One turn moves every row onto another: examples first, then more rows asked
k_699: [ 1.41  0.83  0.17  1.02 -0.60 -1.97 -3.11  0.42  1.90  0.33 -1.69  0.39
 -0.90  0.63  0.50  0.16  0.11  0.75  0.07]
k_564: [ 0.05 -0.87  1.37 -0.83  2.15  0.41 -0.46  1.36 -0.17  0.10  0.57 -0.33
  1.44  1.59  0.92  0.72  2.10  0.58  0.67]
k_515: [ 0.44  0.41 -1.18  1.53 -0.34 -0.32 -0.89  0.10 -1.21 -3.45 -0.08  0.17
 -0.46 -0.46 -1.06 -0.61  0.79 -3.26 -0.29]
k_539: [ 0.68  1.72 -0.52  0.82  1.50 -1.08 -0.83 -1.07 -0.16 -0.25  0.13  1.08
  1.07 -2.68 -2.83 -1.24  0.52 -0.35 -1.31]
k_270: [ 1.35 -1.16  0.13 -1.63  1.23 -1.51  0.89  1.28  1.05  0.84  0.44 -1.43
 -0.90 -0.21  0.44  1.08 -1.87 -1.12 -1.82]
k_531: [-1.30 -0.21 -0.76  0.72 -0.63 -1.63 -1.73  1.62 -4.07  0.92 -0.91  0.21
  0.21  0.19 -0.05  0.03 -0.63 -0.48 -0.54]
k_855: [ 0.95 -0.91  0.25 -1.58  1.32 -1.11  0.81  1.06  0.95  1.09  0.50 -1.59
 -0.70 -0.33  0.51  0.99 -1.92 -1.48 -1.91]
k_931: [-1.58 -0.08 -0.88  0.58 -0.41 -1.66 -1.49  1.83 -4.08  0.87 -0.36  0.22
  0.32 -0.64  0.01 -0.35 -0.91 -0.97 -0.50]
k_992: [-0.06  1.28 -0.16 -0.95 -0.84 -0.61 -3.12  2.40  2.09  0.05  0.18  1.77
 -1.33  0.96 -0.21 -0.21 -0.47 -0.77 -1.34]
k_82: [ 0.13 -1.14  1.57 -0.60  1.98  0.49 -0.72  1.78  0.20  0.33  0.54 -0.29
  1.53  1.16  1.26  0.88  1.74  0.70  0.36]
k_959: [ 0.48  0.66 -0.61  1.71 -0.38 -0.47 -0.53  0.43 -1.05 -3.13  0.42  0.14
 -0.23 -0.09 -1.11 -0.87  0.88 -3.72 -0.81]
k_450: [ 0.23  1.27  0.23 -1.29 -0.68 -0.43 -3.16  2.19  2.18  0.17  0.34  1.68
 -1.58  0.30  0.20  0.04  0.18 -0.60 -1.03]
k_941: [-1.63 -0.54 -0.33  0.62 -0.78 -1.74 -1.73  1.30 -3.99  0.63 -0.28 -0.14
 -0.05 -0.36  0.00 -0.09 -1.02 -0.56 -0.20]
k_407: [ 0.28 -1.09  1.57 -0.38  2.11  0.42 -0.24  1.42 -0.23  0.43  0.27 -0.45
  1.48  1.37  0.57  1.09  1.85  0.65  0.85]
k_216: [ 0.26  0.27 -1.04  1.66 -0.44 -0.22 -0.41  0.39 -0.90 -2.98  0.67  0.13
 -0.42 -0.44 -1.03 -0.36  0.86 -3.94 -0.41]
k_662: [ 0.39  0.09 -1.21  1.62 -0.26 -0.44 -0.69  0.25 -1.11 -3.14  0.30  0.24
 -0.45 -0.04 -0.87 -0.85  0.77 -3.81 -0.34]
k_988: [-1.40 -1.19 -1.29 -1.16 -0.89 -0.72 -2.24 -0.48 -2.17  0.32 -0.28  0.16
  0.83 -2.08  0.79 -0.81 -1.39 -0.36  0.36]
k_470: [ 0.07 -0.68  1.61 -0.45  2.20  0.37 -0.27  1.48 -0.16 -0.09  0.38 -0.41
  1.47  1.68  0.92  0.84  2.21  0.50  0.25]
k_309: [ 0.54  0.36 -1.04  1.59 -0.45 -0.67 -0.62  0.29 -0.83 -3.27  0.39  0.20
 -0.30 -0.26 -0.92 -0.48  0.86 -3.83 -0.30]
k_553: [-1.06 -1.01 -2.01 -0.84 -0.49 -0.72 -2.11 -0.31 -2.35  0.15 -0.85  0.08
  1.19 -2.08  1.16 -0.95 -1.08 -0.61  0.56]
k_858: [ 1.30  1.11  0.43  0.81 -0.29 -2.22 -2.80  1.21  1.92 -0.10 -1.85  0.48
 -1.42  0.88  0.39  0.43  0.24  0.39  0.10]
k_788: [ 0.11 -0.71  1.57 -0.46  2.04  0.33 -0.53  1.29 -0.28  0.27  0.42 -0.38
  1.78  1.34  1.05  0.84  2.03  0.52  0.62]
k_303: [ 1.14 -1.16  0.04 -1.61  1.50 -1.39  1.06  1.20  0.96  1.14  0.35 -1.57
 -0.98 -0.15  0.37  0.88 -1.78 -1.23 -1.71]
k_916: [ 1.08 -1.34  0.06 -1.76  1.39 -0.76  1.11  1.33  1.06  1.01  0.60 -1.51
 -0.87 -0.28  0.18  1.12 -1.68 -1.42 -1.61]
k_739: [ 0.24  1.60 -0.70  1.26  1.68 -1.00 -0.75 -0.82 -0.31  0.16  0.30  1.08
  1.14 -2.79 -3.02 -0.60  0.65 -0.14 -0.97]
k_444: [-0.96 -1.04 -2.12 -1.43 -0.73 -0.34 -2.14 -0.37 -1.90  0.38 -0.84  0.29
  0.91 -1.90  0.90 -0.68 -1.28 -0.57  0.06]
k_136: [ 0.20  1.93 -0.93  0.83  1.45 -0.99 -1.01 -0.63 -0.84 -0.31  0.09  1.35
  0.65 -2.72 -3.07 -0.82  0.42 -0.23 -1.38]
k_109: [ 1.19 -0.97  0.10 -1.82  1.53 -1.12  0.99  0.91  1.17  0.88  0.37 -1.60
 -0.78 -0.32  0.49  0.83 -1.61 -1.24 -2.08]
k_383: [ 1.02  1.05 -0.05  0.81 -0.26 -1.82 -3.10  0.96  2.30 -0.25 -1.96  0.73
 -0.59  1.05  0.23  0.02 -0.23  0.63  0.15]
k_97: [ 0.21 -0.82  1.60 -0.78  1.95  0.25 -0.65  1.57 -0.14 -0.07  0.54 -0.09
  1.61  1.48  0.86  1.03  2.10  0.67  0.52]
k_154: [ 0.28  1.52 -0.90  1.07  1.68 -1.24 -0.92 -0.84 -0.53  0.17  0.35  1.36
  0.87 -2.61 -3.06 -0.96  0.45 -0.19 -1.27]
k_923: [ 0.23  1.81 -0.73  0.92  1.62 -0.85 -0.95 -0.94 -0.22  0.20  0.10  1.42
  0.82 -2.68 -2.98 -0.62  0.42 -0.12 -1.07]
k_571: [ 0.37  0.56 -0.84  1.67 -0.34 -0.28 -0.60  0.26 -0.96 -3.07  0.19  0.20
 -0.55  0.02 -0.98 -0.52  0.73 -3.85 -0.29]
k_23: [ 0.26  1.73 -0.71  0.99  1.52 -1.32 -0.85 -0.69 -0.33  0.08  0.35  1.40
  1.10 -2.70 -3.11 -0.75  0.53 -0.32 -1.20]
k_206: [ 1.12 -1.34  0.40 -1.16  1.41 -1.37  0.65  1.65  1.14  1.07  0.44 -1.50
 -0.85 -0.22  0.82  1.09 -1.75 -1.08 -1.85]
k_884: [ 0.06  1.03  0.07 -0.81 -1.18 -0.33 -3.31  2.35  1.63  0.41  0.77  1.67
 -1.58  0.58  0.18 -0.13  0.07 -0.91 -1.38]

k_109 goes to k_216
k_992 goes to k_941
k_571 goes to k_788
Now find these:
k_531 goes to k_699
k_916 goes to k_959
k_206 goes to k_515
k_97 goes to k_154
k_858 goes to k_553
k_309 goes to k_564

